One turn moves every row onto another: examples first, then more rows asked
vebi: [ 17  15  -4  22   2 -13  29  -4 -10 -14   8  27  25 -16]
bog: [-3 25 -8  9 20 28  2  5  4 13  4 -4 24  4]
rurob: [-9 20 -6 16 20 22  0  7  2 20  0  6 21 15]
manuz: [ 21  25  12   9  -3   5  23  -4   2 -27  18  21  -1 -20]
Zis: [ -4 -18  -4  -3 -22 -24   9  15   1   5   3   3  26   5]
Damo: [ -2  -2 -12  16  14  39   0 -13  -3  10  23  20  10  15]
nofo: [-20 -22  -9 -11 -12 -19   4 -18   5   3  29  23   0  -5]
siden: [  5 -14  19  -9 -34  11   4   0  14  -4  21  16  -7   9]
gikib: [  0   3  -7  17  15  33   0 -11  -1  16  25  28  10  16]
Gena: [  4 -15  13 -15 -34   7   7   2  10 -10  26  14  -7   0]
Ruke: [ 16  17  -5  15   6 -18  27   2  -9 -20  12  16  21 -23]
Viruz: [  5   3 -15  11  17  35   4 -17  -2  12  31  20  17   3]
kapub: [ 18  16 -14  16   9  -7  26  -7  -9 -11  13  15  30 -24]
suder: [ 20  30  16  16  -6   5  26  -3   5 -21   7  24   3 -15]
Pozat: [ -8  15 -10  15  20  26   0   4   0  13   0  -3  22  15]
mutuk: [-23 -21 -12  -7  -8 -17   4 -14   6  13  29  21  -2  -5]
poga: [-27   7  11 -17 -13 -14   1   2  20   0   2  -3  -8  -1]
bik: [ -3 -16  -4  -9 -23 -23  10  18  -2   0   6  -1  22  -3]
dape: [-18 -20  -9   1 -11 -19   5 -21   9  10  25  28  -2  -4]
fezeg: [-24  12  13  -8 -13 -13   3   1  24   7  -3  -2 -10   0]
lufe: [ -1 -15  15 -18 -30   8   2  -1  11 -10  23  13  -6   7]
teb: [ 15  29  12  14  -5   9  25  -9   3 -27   5  15   1 -17]
lakav: [ -2  -2 -17  10  21  28  -2  -7  -5  16  31  19  12  13]
vazin: [ 14  13 -10  22   2 -12  29 -11 -11 -19   9  21  22 -20]
Fedev: [-8 19 -6  6 23 28 -5 10  4 14  9 -3 13 15]
Mub: [-10 -19  -4 -14 -18 -22   5  13   0  -1   6  -1  24   5]
bipun: [ 22  32   9   7   0  19  23 -10   8 -20  16  15   5 -20]
zus: [-27   8   8 -15 -11  -7   0   3  21   9   4  -3 -11  -2]

mutuk moves to Gena
nofo moves to lufe
Where do these go?
kapub moves to Viruz
manuz moves to Fedev
Damo moves to teb
Zis moves to dape
suder moves to rurob

One turn moves every row onto another: examples first, then more rows asked
mif: [ -1   7  14  17 -13 -10   0  -8   8  23 -23  15 -20  17  -1  13 -12 -13
 -13   7 -16  -6]
bube: [  0   6  17  19  -4 -19 -18  -5 -24 -25 -13 -16   8  12  -2   8  25  -2
 -16   2  -4  19]
Duna: [  2   6  21   4  -2 -10   7   3  -8   9 -28  -4   4  -4 -11   0 -16  -1
  34   5  -1  40]
Zag: [  1   4   3  15   0  -2  -8   8  -9  -8   0  -7   1   3 -46   0   5  -4
  26 -23  -4 -15]
muvog: [ 37   5 -10 -15 -11  -2   9  -5   5  16 -17 -16   6  -1  -2  -7 -12  22
  10  20   4  -6]
mulen: [-23  26  19 -12   9  32   5  -6   3  15  -2   0  10   8  14  -6 -14 -22
  -2 -11  -2   6]
rak: [  1 -14 -16   6  -8  -5 -19   1  -8  -4   6   5  -5  -1 -24  32  21  -3
   9  17 -11  19]
Buv: [ -1  -7  17  -1  -2  22  -5   0 -10 -19  -7  -5   1 -10 -23  15 -18  -2
  30   2  -3 -30]
relu: [-13  16  -3  -9  12   6  -9  10 -25 -17  22 -12  22   9  -8 -15  20  -6
  -8  -8  21  14]
zet: [  0  -1   4 -19  -5  15  -2   3  12  -4  22  -2   5   2  14 -30  28  -1
  -9  17 -10  21]
faz: [-17  -8  13   7  26  -7   2  16  -8  22  -9  11 -18  15  -9  -4 -22  12
  -7  19   7   3]
tok: [-18  15  20  -2   3  11   8 -19   0  -1 -23  30  14   4  12  -6  -2  -1
  17  12  19  -1]
fiziz: [  9   6 -15 -19 -27  17  -6   6   3   9 -16   7 -10  21 -10  22  -5  -2
 -22  17  -3  -7]
pazu: [  2   4 -20   5  -9 -10  15   2 -16  -3  -2   1   3   3  30  24   1   6
  29  -8  -8  12]
pek: [-21  17   8 -16  17 -17 -20  -6 -23   0   4  12  -3   3  23 -19  -1 -17
 -12  -7 -17  -5]
vaviz: [ -4  12 -21 -11 -25 -20 -11  12 -26   5   6  21  -9 -11   2  -3   1  10
 -17   8   0  -8]
vako: [  6  20  -2  10  25   7 -19  17   2 -10   8 -32   7 -19  -1 -15  -5  14
  12   4 -15   1]
sef: [  0   6  -6  -1  -3  11 -28   1 -10   2 -11  -3   0   0  22  -3 -26  -2
  -8   9  -5 -40]
Mis: [  4  11  -8  -8   4  -3 -15   4  -2  -5 -10   3   0  -5 -42 -21  14   0
 -31   1  -5  19]
bam: [  6 -21  33  -8  10   5  -3 -24 -11  -9   4 -10   0  16   5 -16 -12 -10
  23  26  -9  -4]
Tavap: [  3   3   7 -32  11  -6  10  -2  -1   7   8 -42   3   6 -10  -5  -9  16
  10 -19   3 -11]
mavun: [-11   7  11  13   5   2   7   5  -4 -12 -13 -16   3 -19 -10  -2  14  -1
  31 -25  15  19]
vosu: [ 17 -20  -7 -25   1  30  -3  12  18   5  12 -15  -1   1  -4  -8 -17   2
   2 -10  -8  -6]
Vamo: [-16   2  -7 -10  -2  22  -5   0  -5   7   5  14  -4 -15  14 -18 -13  -7
   4  23  -2 -34]
sogoz: [  6  -3   3 -11 -11 -14   7  -7 -12  -7   4   3  16  10  -6  23  -1  -8
  28  35  -6  29]
gazun: [ -3  22  -1  -1  -5 -12  -6 -21  11 -18 -25  18   0  11   7 -14  -5  14
  29  11  10  14]
sefa: [ 10 -15  15  -8  16  -6 -10  -8  -6   0 -12  20  45  18   4   3 -14   2
  -1   4   7  -4]
fitop: [ -4  -1   8  16  -6 -20  -6 -16  11   9   2  12 -23  11   2   4  -7 -11
  16   4 -36  12]
seti: [ -7  27   3  -5   5 -12 -13 -19  25  -4  -5 -14   3  21   2   2  17 -15
 -14  -2  -1  25]
ged: [  7   4   5  -7  -4 -23 -12   4 -16 -15  -9   9   4 -14  -7 -27   0  -4
  20 -14  -2 -31]
Vizil: [ -9   9  -8 -10 -27   2 -16  -6 -10  -4   0  14  -2  18 -24  17  15  19
 -24   3   4  17]
nam: [-13  -4   4 -28  -2   5  -3 -21 -17 -12  20   2  21  30 -14 -12  -6 -15
  -8  18   7  16]
Savod: [  2   6 -13  -2   1  31 -13   6  10  -4  11  -4   1  -3 -18 -11 -43   1
 -15   6  -5  11]
Fabiv: [ -2  -7   4  -4 -23  18  -2  -3  -7   2 -17  12  -1 -10  21 -21 -17 -16
 -16   0  -7 -25]
sor: [  3  -2  11  -6   0 -10  12   2   1   4  -6  -5   1  -4  -6 -16  53  -4
   4  -1  -7  15]
romi: [ 20 -14  -1  19 -21   6 -21  20 -17 -26 -10 -10   2   5  -6 -12   0  -3
 -14   8 -12  19]
mog: [  5 -13  14  -9   7  -8 -19   9 -13  -4  19 -26  -2  -9 -23   4  20   7
  -8 -23 -14  -5]
guko: [ -3 -15   1 -17   2  34  -9   4  -4 -30   9 -12   3  19   6  -9 -27  -7
  -6   2  10   6]
Laza: [-23  22   4 -21  28   9   7 -11  -5  -5  -1  -8   8  11   2   0  18 -12
  -4 -26 -13  11]
Nedim: [ -1  10  -1  15  -2  11  13  -4 -28  20   3  -6   4   2  15  -4 -31  -8
 -11  18  -8  29]
lila: [  2   1  -4   3   2  -3  14   0 -12   3  -3   0   8  -1  14  40  -1   2
  23   7  -5 -30]
Suz: [  4  -9  -9   1  -3   2  -5   8 -27  17 -14  -2   0  -4 -41  -4 -29   2
  -8  -4 -10  21]
gika: [  4  -5   6  -1  -4 -18  43   2   7  -1  11  -4  11  -5  -1   7 -15   3
 -15   2   1 -17]
Pofog: [ -4  30  -4  22  16 -13 -17   5  -9  10   8  -9  13 -13 -22   1  23  11
   9  14  -6  12]
zov: [  6  20  15 -14  -1 -27  10  -6  12  11  -4 -28  -5  19   7  15  -7  -4
  15  12 -10  23]

gazun moves to fitop
muvog moves to bam
seti moves to rak
Where do these go?
zov moves to sogoz
guko moves to Savod
Laza moves to Vizil
mif moves to lila
mulen moves to fiziz
gika moves to sefa
relu moves to Mis
nam moves to Suz
bube moves to Pofog
ged moves to pek
sef moves to Vamo
vako moves to zet

